Rows swapped in pairs by one turn or mirror: which row each one swaps with
The rows were stretched afterwards, more along some directions than others.
Zod: 2.554  0.178  0.794  -1.782  -0.429  -0.427  -1.516  2.806  1.975  -0.171  -1.975  -2.741  -1.610  -1.506  -0.713  1.958  -0.212  0.707  -0.225
lige: -0.402  1.303  -0.580  -0.277  0.438  -1.156  0.882  0.744  -0.193  -0.380  0.104  -0.314  0.633  -0.231  -0.190  -1.128  1.161  -0.640  1.549
napit: 1.179  0.832  0.354  0.625  -0.489  1.122  1.026  -0.277  -0.335  -0.733  -0.661  0.954  0.566  -0.395  0.184  -0.342  -1.021  -0.386  -1.128
vofo: 0.702  1.646  0.302  -2.346  0.152  -0.375  -1.463  1.767  2.887  -1.938  -4.475  -1.179  -1.865  -2.472  -1.585  0.202  -0.347  -0.695  0.311
kozik: 1.556  0.049  0.735  -2.155  0.108  -0.823  -0.931  2.925  1.735  -0.728  -1.826  -2.469  -1.415  -2.552  -0.927  2.090  0.112  0.177  -0.536
gil: 0.281  -0.876  -0.338  0.303  0.044  1.481  0.604  -0.162  -0.066  0.238  0.881  0.094  1.530  1.755  0.176  -0.472  -1.043  2.115  1.539
tig: 1.022  0.292  0.683  -0.664  1.725  0.086  -0.592  0.270  1.312  0.083  -1.113  -1.453  0.192  0.525  0.751  -0.455  -0.184  0.501  1.812
kuzoz: -2.773  -2.134  0.852  -0.400  0.276  1.138  -1.965  -1.614  -2.519  0.338  -0.229  0.889  0.478  -1.012  1.133  0.110  -0.875  -1.537  0.289
gekud: 1.504  1.859  0.394  -2.374  -0.049  -0.892  -1.226  2.015  2.778  -1.359  -4.478  -1.007  -2.016  -2.567  -1.589  -0.403  0.315  -0.871  -0.274
zigab: -2.501  0.294  1.111  -0.895  -0.318  0.353  -2.434  -0.604  0.391  0.220  -2.564  -1.748  -0.129  0.066  -0.691  1.002  -1.962  1.092  1.517
Nuga: 2.426  0.237  0.752  -2.387  0.077  -0.970  -1.322  3.772  2.325  -0.561  -2.536  -2.596  -1.248  -2.217  -0.991  1.998  0.364  0.391  -0.405
Razo: 2.856  2.549  0.935  -1.155  1.056  -0.251  0.433  0.192  1.450  -0.980  0.966  1.957  -0.408  0.462  -1.099  -0.729  0.265  1.564  -0.774
Pes: -2.715  0.974  1.698  -0.474  0.411  -0.014  -2.123  -1.590  0.212  1.000  -1.571  -0.508  -0.204  0.430  -1.607  0.898  -2.408  1.374  1.151
barog: 0.807  0.836  1.009  0.827  0.035  0.618  0.736  -0.873  -0.640  -0.555  0.273  1.521  0.539  -1.206  -0.464  -0.544  -1.444  -0.292  -1.566
semuf: 1.592  1.201  0.118  -2.262  -0.269  -0.447  -1.897  2.065  2.231  -1.755  -4.263  -1.464  -2.106  -2.713  -0.878  -0.305  0.106  -0.699  -0.228
tafuv: -3.009  -1.941  0.537  -0.677  1.294  1.530  -1.588  1.038  -0.897  1.322  -1.433  0.951  1.203  -2.000  -0.654  0.634  -1.763  -0.718  1.416
pif: -2.421  -1.972  0.461  -1.068  1.025  1.707  -1.515  1.600  -0.795  0.558  -2.046  0.034  1.433  -1.189  -0.161  0.973  -1.112  -0.425  1.747
bap: 0.908  0.877  0.252  0.918  -0.087  1.310  1.075  -0.858  -0.400  -0.662  0.382  1.092  0.553  -0.506  0.027  -0.512  -1.830  -0.356  -1.391
gekor: -0.182  2.439  -0.467  -0.640  0.348  -1.007  0.860  0.961  0.395  -0.601  -0.508  -0.704  0.496  0.097  -0.066  -1.043  0.954  -0.587  1.841
bedan: -2.230  -2.258  1.672  -0.302  0.409  0.665  -1.334  -1.945  -2.189  0.663  0.680  2.011  0.456  -1.637  -0.242  -0.399  -0.731  -1.028  -0.379
topaz: 0.752  -0.180  1.167  -0.985  1.705  0.142  -1.463  0.657  1.147  0.083  -1.546  -1.131  -0.117  0.244  0.898  0.378  -0.816  0.420  1.551
selub: -1.137  1.538  -0.273  -0.694  0.247  -0.898  0.193  1.046  -0.784  -0.268  -0.796  -0.521  0.587  -0.736  0.263  -0.880  0.471  -0.944  1.238
gamom: 3.284  1.887  0.731  -1.189  0.636  0.037  0.125  0.639  1.126  -1.182  0.690  1.484  -0.200  0.699  -0.572  -0.516  0.490  1.819  -0.439
peke: -3.418  -1.840  1.013  -0.279  0.971  1.491  -1.315  0.765  -1.066  1.304  -1.460  0.479  1.626  -1.278  -0.634  0.199  -0.953  0.041  1.637
Mise: 4.309  1.568  1.163  -1.068  0.540  0.467  0.315  0.464  1.203  -1.362  0.902  1.855  -0.529  -0.141  -0.748  -0.638  0.415  2.027  -0.351
boti: -2.682  -0.998  0.777  -1.094  1.480  1.242  -1.394  1.367  -0.593  1.235  -1.744  0.734  1.260  -1.993  -1.099  0.223  -0.671  -0.764  1.039
rugag: -1.812  -2.619  0.794  -0.347  0.186  1.125  -1.542  -1.417  -2.158  0.450  -0.124  1.092  -0.042  -0.815  0.557  -0.066  -0.326  -1.142  0.474
zes: -0.749  1.371  -1.052  -0.072  0.101  -0.480  0.902  1.072  -0.161  -0.642  -0.434  -0.933  0.596  0.070  0.307  -0.709  1.067  -0.792  1.910
Pezu: 1.536  -1.525  0.078  -1.053  0.288  -0.117  0.081  0.117  -0.658  0.604  1.559  0.876  -0.614  -0.998  0.672  -0.201  -1.154  -0.648  -2.502
Degek: 0.854  1.966  0.542  -2.025  0.018  -0.582  -1.686  1.786  2.695  -1.447  -4.362  -1.281  -2.210  -2.807  -1.606  -0.348  0.050  -0.717  0.071
bili: 2.898  1.866  0.646  -1.168  0.373  0.757  0.393  0.809  0.742  -1.245  0.575  1.851  0.105  0.319  -0.431  -0.565  0.633  1.197  -0.249
Kagik: 2.275  -2.065  -0.577  -0.918  -0.354  0.852  0.543  0.843  -0.244  -0.149  0.702  -0.094  -0.093  -1.000  1.527  -0.367  -1.558  -0.583  -2.097
bekes: 2.355  0.374  1.700  -2.620  -0.016  -0.987  -1.765  3.819  2.446  -0.366  -3.093  -2.627  -1.523  -3.297  -1.249  1.652  0.129  -0.168  -0.886
nemer: 1.965  1.223  0.226  -2.503  -0.432  -0.088  -1.592  2.586  2.456  -2.081  -4.809  -1.629  -2.094  -2.691  -1.062  -0.173  -0.501  -1.160  -0.218
tedu: 0.955  -1.441  -0.529  -0.928  0.309  -0.047  0.890  0.101  -0.782  -0.269  1.563  0.065  -0.183  -0.637  1.390  0.204  -1.283  -0.496  -2.174
kapuz: 1.649  0.382  0.487  0.185  -0.408  1.197  0.676  0.068  -0.383  -1.284  -0.830  0.664  0.156  -0.857  0.360  -0.459  -1.534  -0.967  -1.306
kup: -1.074  -2.627  0.628  -0.607  -0.249  1.075  -1.510  -1.600  -2.037  -0.005  -0.172  1.598  0.040  0.050  0.721  0.171  -0.584  -0.746  0.325
duru: -1.054  0.366  0.125  0.716  -0.117  1.355  0.932  -0.783  -1.166  -0.914  -0.528  0.954  1.133  -0.439  0.671  -0.159  -1.585  -1.252  -0.757
zizaf: 1.303  1.736  0.345  -2.584  0.007  -0.577  -1.984  2.661  2.604  -1.611  -4.620  -1.819  -2.231  -2.944  -1.188  0.037  0.355  -1.272  -0.267
Kido: 0.284  -0.581  0.966  -1.102  1.914  -0.446  -0.704  0.089  0.812  -0.046  -0.993  -0.725  0.247  0.066  0.489  -0.353  -0.642  0.042  1.658
bikeg: -0.657  0.261  1.797  -1.925  1.727  -2.123  -1.087  1.314  0.428  0.510  -0.892  -0.268  -0.043  -1.309  -0.945  -0.945  2.001  -0.841  0.851
mefug: 2.129  -1.753  -0.647  -0.860  0.505  -0.287  0.963  0.411  -0.413  -0.107  1.709  0.526  -0.006  -0.597  1.338  -0.380  -0.819  -0.599  -2.045
safu: -2.180  0.727  1.250  -0.820  -0.240  0.025  -2.654  -0.649  0.239  0.392  -2.408  -1.419  -0.150  0.184  -0.877  1.154  -1.947  0.952  1.537
rinav: -0.282  -0.397  1.518  -0.788  1.866  -0.671  -0.949  -0.166  1.039  0.497  -0.996  -0.617  0.099  -0.211  -0.069  -0.877  -0.293  0.632  1.606
mur: -1.204  -2.345  1.216  -0.336  0.275  0.946  -1.481  -1.992  -2.187  0.443  0.859  2.408  0.268  -1.036  0.103  -0.352  -0.741  -0.903  -0.323
zed: -0.028  0.996  0.554  1.063  -0.223  1.368  0.917  -0.976  -0.774  -0.495  0.012  1.410  0.676  -0.566  0.041  -0.611  -1.533  -0.431  -1.278
vedet: -2.631  0.504  1.370  -0.690  -0.041  -0.436  -1.966  -1.457  -0.066  0.670  -1.855  -0.385  -0.062  0.629  -1.439  1.062  -1.950  0.817  1.479
duli: -2.670  0.626  1.707  -0.631  0.375  0.557  -2.472  -1.443  0.306  0.577  -1.604  -0.197  -0.003  -0.787  -1.801  1.099  -2.541  1.135  1.139

Swapped with Degek: zed
Swapped with kozik: tedu
Swapped with Kagik: bekes
Swapped with safu: mur
Swapped with rinav: peke
Swapped with bikeg: gil
Swapped with zigab: bedan

Rows swapped in pairs by one turn or mirror: which row each one swaps with
The rows were stretched afterwards, more along some directions than others.
Roleb: 1.829  1.547  3.373  -2.550  -4.243  0.992  0.290  -1.131  0.178  -1.892  3.933  -0.607  -0.384  1.368  2.425  1.063  -2.373  0.116
foged: 1.187  1.259  1.836  0.201  -1.589  1.064  -0.463  1.445  -1.804  1.021  2.606  -0.870  -1.635  0.679  1.503  -1.096  -0.731  0.947
funaz: 0.289  0.674  1.558  0.499  -0.179  0.382  2.022  -1.166  0.622  -0.545  2.766  -1.797  -0.328  2.601  1.123  1.068  1.502  1.059
ruv: 1.619  2.386  2.982  -2.085  -3.543  1.811  0.162  0.130  0.628  -0.687  1.676  0.160  -1.379  1.902  3.322  1.088  0.143  0.374
Nikog: 0.420  1.253  1.134  0.715  -1.078  0.704  0.231  -0.703  -1.511  -2.003  6.083  -1.448  0.028  0.509  1.045  -0.265  -1.612  -1.213
tutan: -1.001  2.733  2.817  1.076  -2.889  0.332  1.181  -2.835  -0.939  -1.009  5.510  -1.628  0.457  1.770  1.420  0.506  -1.435  0.534
Gazo: 2.253  0.154  2.033  -1.118  0.178  1.211  -0.831  0.589  1.818  -2.333  2.963  -0.383  -0.012  1.890  0.286  0.456  -0.784  -1.682
gim: -1.074  0.941  1.045  1.379  -1.337  -1.557  -0.182  -0.707  -3.254  -1.075  6.535  -1.348  -0.002  -0.348  -0.311  0.353  -3.210  -0.059
Fubu: -0.066  2.397  2.521  0.487  -1.504  -1.222  -1.584  -0.186  -2.729  -1.014  3.536  0.825  0.773  -0.269  0.800  -0.417  -3.862  -0.344
napu: 2.530  -0.483  1.569  -2.113  -0.586  2.335  0.767  1.030  1.578  -1.119  2.421  -2.077  -0.823  2.394  2.275  0.983  1.358  1.059
nani: 0.065  3.650  2.379  -0.148  -4.608  -0.113  -1.436  -0.362  -0.595  -2.611  6.563  -1.199  0.162  2.206  3.624  0.700  -1.460  0.320
muv: 2.602  2.852  2.876  -0.746  -2.174  1.657  1.112  -0.202  4.130  -2.875  3.971  -1.275  -0.743  3.374  1.642  0.632  1.053  -0.468
muke: 2.922  -1.111  2.592  -2.482  -0.436  1.882  1.035  -0.562  0.823  -0.105  0.709  -1.281  0.400  1.166  1.591  0.361  -0.706  -0.435
bofo: 1.510  0.364  1.788  -0.232  -0.361  1.913  0.994  0.431  3.006  -1.715  2.612  -2.034  0.015  1.484  1.020  0.332  1.218  0.059
taso: 0.938  -0.691  1.124  0.502  0.069  -0.542  -0.072  -1.353  -0.811  -3.272  2.916  -1.011  1.766  -0.322  0.478  0.731  -0.428  0.273
Sali: -0.590  2.734  1.394  1.640  -2.907  -1.201  -0.682  -0.384  -1.350  -3.026  7.325  -1.510  -0.720  1.278  1.682  0.577  -1.765  0.639
nuz: 0.141  1.692  1.066  0.885  -1.108  -1.120  -0.775  -0.677  -2.250  -1.776  4.582  -0.322  0.945  0.370  1.646  -0.338  -2.705  -1.650
pedam: 1.011  0.013  1.347  0.804  0.831  0.373  -1.208  1.206  -0.908  -2.978  2.681  -0.838  -0.159  0.027  0.118  -0.338  -1.423  0.194
Tuz: 2.032  -1.094  2.122  -2.230  -0.716  2.797  1.132  -1.025  1.386  -1.707  1.365  -0.292  0.076  1.145  1.242  0.874  -0.186  0.410
rul: -0.107  4.143  3.866  0.800  -3.671  1.120  -0.893  -2.066  -0.354  -1.762  6.247  -0.025  0.595  1.063  1.005  -0.549  -3.171  -0.760
Figi: 0.345  -0.390  1.017  0.569  0.638  0.805  0.074  0.420  1.219  -2.123  2.141  -1.802  -0.665  2.029  0.531  1.343  1.787  0.411
Gan: 1.746  1.800  3.094  -1.272  -3.057  0.949  1.357  -1.885  -1.382  -0.014  4.191  -0.997  0.219  0.366  1.812  0.126  -2.132  0.279
zipub: 3.354  1.503  3.117  -2.754  -3.164  1.998  0.736  -0.058  2.649  -2.022  2.360  0.164  -1.414  1.850  2.057  0.429  0.090  0.730
Datas: 3.107  0.687  3.509  -3.567  -3.713  3.181  0.944  0.436  1.840  -0.661  3.309  -1.786  -2.409  2.685  2.984  1.006  0.147  1.212
fezo: 0.198  1.479  1.680  0.250  -1.273  2.520  1.806  -1.170  0.531  -1.817  4.224  -1.134  -0.341  1.492  1.938  0.261  -0.277  -0.507
rifip: -0.928  1.021  1.103  1.515  -0.683  -0.776  -1.430  0.597  -1.683  -2.648  4.750  -0.843  -0.805  0.582  0.055  -0.720  -1.245  0.917
pepu: 0.537  -0.538  0.587  -0.228  0.127  0.015  0.080  0.369  -1.305  -2.179  4.168  -1.309  -0.755  0.844  0.294  0.520  -1.415  -0.232
lis: -0.725  3.813  3.079  -0.405  -3.530  1.159  -1.238  0.296  -0.743  -2.652  6.998  -0.876  -1.571  1.327  1.999  -0.122  -4.190  -0.355
perod: 1.587  3.253  3.270  -0.616  -3.467  0.075  -0.808  -0.678  1.776  -2.041  4.591  -0.233  -1.246  2.879  1.814  1.037  -1.079  0.807
rimav: 2.398  2.636  2.604  0.344  -3.446  0.611  -0.091  -0.501  2.113  -1.634  4.495  -1.157  -0.388  2.151  1.784  0.334  0.074  -0.088
Kas: 3.535  2.837  3.208  -2.187  -3.110  0.385  -0.525  0.024  0.444  -1.506  3.368  0.298  -1.134  2.130  1.875  0.492  -1.420  -0.233
dod: -0.280  2.321  2.939  -0.382  -3.529  2.751  0.365  -0.615  1.229  -2.414  3.724  -1.016  -0.326  2.196  3.821  0.451  0.044  -0.160
genob: 2.330  -0.573  1.176  -0.329  0.232  -0.708  1.871  -0.930  -0.323  0.121  1.016  -1.821  0.743  1.203  0.664  0.653  0.552  -0.152
vuz: 0.746  2.681  2.611  0.370  -1.500  -0.973  0.724  -1.651  1.921  -2.844  6.878  -2.090  -0.491  2.627  -0.449  1.527  -2.076  0.391
Nonu: 1.896  0.172  1.941  -1.640  -1.858  2.131  0.430  0.658  -0.665  -0.666  1.007  -0.928  -0.045  0.563  3.127  -0.407  -0.626  -1.275
Gotap: 2.285  1.404  3.408  -3.236  -4.583  2.341  0.552  -0.533  0.591  -0.701  5.021  -0.815  -1.234  1.450  2.267  0.942  -2.160  -0.875
kifi: 0.177  1.129  1.870  0.428  -0.783  1.354  -1.544  1.289  0.567  -2.567  3.745  -0.688  -1.601  1.586  1.265  0.017  -0.958  0.605
Galu: -1.166  2.726  2.209  1.835  -1.081  -0.413  -0.286  0.394  -1.932  -1.043  3.848  -1.242  -0.396  0.749  0.791  -0.952  -1.548  1.257
sar: -0.071  2.147  1.190  2.278  0.849  0.124  0.335  -0.869  -1.484  -1.191  4.944  0.066  0.280  0.061  -0.912  -0.838  -2.079  -0.547
ribem: -1.410  2.109  1.218  1.019  -2.261  -0.644  -1.351  -1.392  -2.705  -2.574  5.799  0.294  0.430  0.768  1.309  0.069  -2.690  -0.443
Noguv: -0.331  4.067  2.378  0.290  -3.574  -0.765  -0.638  -0.094  -1.440  0.145  5.383  -0.850  -0.632  1.659  1.993  -0.413  -1.427  0.118
fato: 3.179  0.143  1.832  -3.857  -1.845  2.495  -0.027  0.888  -1.567  -0.283  1.469  0.606  -1.387  0.758  2.975  -0.132  -0.346  -0.601

Swapped with rul: sar
Swapped with muv: Galu
Swapped with fato: taso
Swapped with nani: napu
Swapped with gim: Gotap
Swapped with fezo: tutan
Swapped with rimav: foged
Swapped with Roleb: pepu

